Some points, one per row:
[-0.3 -0.9  2.  -1.5  0.1  0.3  0.   1.1 -0.2  2.4 -0.6  0.3]
[-2.   0.1 -0.3 -0.3  0.4 -1.2 -1.4 -0.3  0.9 -0.1  0.7  1. ]
[ 0.1 -0.6  0.1  2.  -0.9 -0.5  1.  -1.2 -1.2  0.5  1.  -0.1]
[ 1.5 -0.4  0.4  0.1  0.4  0.  -0.5  0.6 -0.6  0.8  0.2  0.2]
[ 2.3 -0.3 -0.5 -0.1 -1.  -0.8 -1.   1.5  0.1  1.   1.  -0.5]
[-1.1  0.9  0.9 -0.4 -1.7 -0.7  0.1  1.1  0.1  0.6 -1.9 -1.4]
[ 0.4 -0.3 -0.6  0.6 -0.1 -0.5 -0.4 -0.4 -0.6  0.6  0.3 -0.6]
[-0.3 -0.3 -0.4 -0.2  0.2 -0.7 -0.1 -0.3 -0.8  0.3 -0.4  0.6]
[-1.1  1.1  1.5  0.2  0.9  0.3 -2.1 -0.5  0.4 -0.5  0.   1.6]
[ 0.2  0.1  0.5 -0.2 -0.6 -0.4  0.6 -0.8  0.6  0.7 -0.1  0. ]
[ 0.9 -0.8  1.9  1.1  4.1  0.4  3.2 -1.7 -1.5  1.3 -2.   0.4]
12 more points follow, each with its number after it:
[-0.1 -0.9  0.   0.7 -1.8  0.5 -1.   1.1 -0.5 -0.2  0.7 -0.8] 0
[-0.3  1.6 -0.6 -0.1 -0.5 -0.1 -1.7  0.7  0.9 -1.4 -0.1  1. ] 1
[-0.2  0.6  0.8 -0.3 -1.5 -0.4 -1.1  1.4  0.7  0.6 -0.1 -0.4] 2
[-0.8  0.7 -0.5 -0.6 -1.9 -0.2  0.9  0.2  0.  -0.1 -0.1 -0.6] 3
[ 0.2  0.5  0.6 -0.2 -1.  -0.1  0.   1.5  0.5  0.4  0.3 -0.6] 4
[ 0.3  2.  -0.1  0.1 -0.1 -0.3  0.2  0.5  0.1 -0.2 -0.3 -0.3] 5
[-0.7 -1.4 -0.7 -0.6 -1.2 -0.3  1.8  1.5 -1.4 -0.8  0.  -0.7] 6
[ 0.   1.4 -0.1  0.7 -1.   1.4  0.3 -1.   0.7 -0.8 -1.5 -1. ] 7
[-0.4  2.  -1.9  0.4  2.5  2.4 -2.  -0.2  2.2 -2.6  0.9  1.2] 8
[-0.2  1.1  0.3  0.5 -0.3 -0.4  0.  -0.3  0.1  0.4  0.2  0.3] 9
[ 1.2 -0.2  1.  -3.5  1.3 -0.5  0.2 -0.2  0.8  0.9 -0.3  1.8] 10
[ 0.4  0.   0.2  1.1 -0.4 -0.1  0.4  0.1 -0.7  0.4  0.6 -0.7] 11
Which of these numbered points is nearest to each point below, looking only along the 5 directions in which the first points spread most? Its number follows each.
[-0.3 -0.2  0.8 -2.1  1.   0.3 -1.   0.   0.1  1.2 -0.3  0.2] > 10
[-0.6  1.6 -1.5  1.1 -0.7 -1.   0.1 -2.1  0.6 -1.2 -0.1 -0.7] > 7
[-0.9 -0.3  1.   1.4 -0.9 -0.7  1.1 -2.1 -0.9  1.7 -0.3 -1.3] > 6
[-0.4 -0.2 -0.2 -0.9 -0.8 -0.2  0.1 -0.4 -0.4  0.9 -0.4 -1. ] > 6
[-1.2  1.3 -1.9  0.7 -0.5  0.9 -1.2 -0.1  1.4 -1.7  0.9  1.1] > 1
[ 0.6 -0.2  0.3  0.8  0.   0.8  0.8  0.7 -0.9 -0.7  0.8 -1.4] > 11
[ 1.4  0.6 -0.1 -0.4  0.9  1.4 -0.1  1.9  0.9 -1.8 -0.7  0.6] > 5
[-0.5  0.3 -0.8 -0.2  0.5 -0.1  0.6 -1.1  0.2 -0.4 -1.   0.5] > 9
[ 0.4  0.7  0.1 -0.5  0.3  0.2 -1.   1.3  1.1 -0.7 -0.7  2. ] > 1
[ 0.2  0.1 -0.6  0.6 -0.4 -0.4  0.7 -0.5 -0.4  0.1  0.4 -0.1] > 11
[ 0.5  0.   0.2 -2.3  0.7 -1.  -1.1 -0.3  1.2  2.  -0.7  0.1] > 10
[ 1.  -0.9 -0.8  1.6  1.3 -0.6 -0.5  0.  -1.   0.6  1.6  0.3] > 11
[ 0.9 -0.7 -0.5 -0.1  0.   0.8 -0.2  1.2 -0.5 -1.3 -1.1  0.2] > 5
[-0.6  0.  -0.5  0.9 -2.  -2.9  0.3 -0.2  0.8  1.2 -0.6 -1.5] > 3
